One vector is turned by the same rotation once a step. Each row is the vector after some number of steps, and that number follows the row.
The counts run from 0 to 207.
[ 15   2   2 -12  -3  10  22   6  20  11  14  -6  -5  -4  -9]	117
[-8  6  3 23  8 -2  3 -4 10 14 20 14  2  7 18]	60
[-14  -5  -9  19 -11  -5  -6  -9  16  -2  11  -2  -7   4  30]	62
[ -2 -19   9 -13   4   9   7   2  13  17   1  -4  -3 -11  15]	49
[-21   6   4  -8   1   3  13  13 -16 -15  16  -2   5   2 -16]	196
[  1   8  -5  -2  12 -17  -8  12  -5 -19  22   0   5  -4   5]	164
[-11   6  12  -4 -19   8  -9  -1  16  16   9   6  -3  10   7]	55
[  9 -14   3 -15 -12   0  -5  -1   3 -22  -1 -13   2 -14 -18]	177
[-24  -7   7   8 -14   4 -16 -12  -1   3   9   8   1   3   7]	28
[ -2  -8  13   2  -7   8   2 -12  -5   2  -6  12   0  19  26]	18
[  3 -18  18  -7 -12   7 -15  -8   2  -4 -16   4   4   5   8]	10
[ 10 -10   6 -24 -15   7  21  -5  -9 -15  -4   1  -2  15   1]	185
[  7 -14  17   0 -14  12   3 -23  11  19   0   9   0   2   3]	46
[-16  -5  -6  11 -11   1 -20   3  -6  -4   6   5   1  20  22]	27
[34 -4 -2  2  3 -7 -6  2  3 13  9 10  5 -2 -9]	112
[ 0 -3 18  6  7 12  9  5 -5  9 -8 17 10 20 17]	17
[  0   4 -11 -15  10 -11  -1  19  -8 -17  17  -9   1  -8   8]	163
[ -7   6 -15 -10   4   4  15  19  -4   6  27  -4  -4  -2   6]	127
[ -4 -10  19 -11 -11  22  -7   6   5   4  -7  -3  10  11  -8]	12
[17  7  2  7  1  1  9  5 14 15 11 19 -8 20 14]	87
[ -2  -4  15 -17  10   5  25  14  -4 -14  -1   1   4  -3  -3]	188
[  1   1   8  -4  -9   4 -11   6  19   8  -3   9  -3  14  23]	53
[  9 -18   8  15   1   5  -8   1   2  18  -3  15   8   9  -3]	43
[ 12 -18  -4   0 -10   3   1   0   3 -30  -6 -17  -4   1  -6]	176
[  2  -8 -21   4   8  -5  -2  15   1  -5  13 -12  -1 -10  -7]	136
[ 10 -17   6  -7   6   4   5  23 -10  -7  -5  -7   9  -3 -23]	179
[-10   4  -5  -7   9  -8  -4   7  15  10  19  -6  -6 -12  16]	93
[ -8 -20   1  15   3  -2 -13   1 -16 -10  -4   5   9   8  12]	0
[ 25  18   4  -9   3 -12   1   8  20   3  14  10   0   4   8]	121
[ -7 -18  15 -23   2  10   1   7 -11  20  -1   5   9   2   4]	14
[-12  -7  19  -6 -12   7   0 -15  -1   4   0  12   4  11  20]	19
[  4   4 -14   2 -14  -3   3  -2  14 -18  22 -17  -7  -6   1]	133
[-28 -19  -6  10   7   5   1  -1  -9  13  11   1   0  -3   7]	31
[ 20 -11  -6   5  -9  -2  -9   3  25  12  -7  -1  -1   4  14]	79
[-10 -33   4   3   2   8   3  -7  -9   4  -5  -2   7 -11   2]	5
[ 18  -1   4 -26 -18   9   4   2   9  -6  11  -2   2   2 -12]	151
[-4 -2 23 -1 12  5  2  2 -2 15  0 21 13  2  6]	16
[-27 -13  -4  20  -1  13   0   1  -1  12  15  -5   2   7   2]	30
[ -4  14  -6  -2  -8   9  16  12   6   4  30  -8  -5  -1 -12]	126
[  6   6 -25   4  -5  -6   7   4   6 -14  14 -10 -13   1  13]	132
[-18  -2  -3  -4  -5  16   7   8   2  20  15   0  -3   7  12]	57
[ -4 -30   0  -3   7   7 -18   4   4  21  -2  -6   1  -6  -2]	40
[ 5 -9 -3 -9 -1 11  3 18 14 28 10  1 -1 -3 -1]	83
[-10 -26   2  14   1  13   9  -7  -8   3  -8  -5  12  -2  -7]	4
[ 23  -4   2 -19 -16   1   0   5   6 -14  -2 -12  -5   6   0]	150
[-23   0  17  -6  12  -3 -12   7   6   5   8  10   8  -5  17]	24
[-11 -25   5   9  -3  17  -6   5  16  15  -5 -11   8  -3  -8]	39
[ -2   0 -17  13 -14   0 -13   2   7   7  17  -8  -9  13  12]	97
[ -5  -9  -5   7   3   0  15   9 -17 -13  17  -8   7  -9 -23]	170
[ 17 -16  -6  -1   5   5  21  10  -5   3   3  -6  -7 -10 -17]	144
[-14   3   1 -23 -25   1   3   1  -8 -21  15 -12   0  10   1]	194
[ -9   5 -12  -5   4   1  10  20  25  13  16 -13  -7  -6  12]	92
[ -2 -18  12  -5   0  14  17   1  14  21  -7  -4   1  -2   4]	48
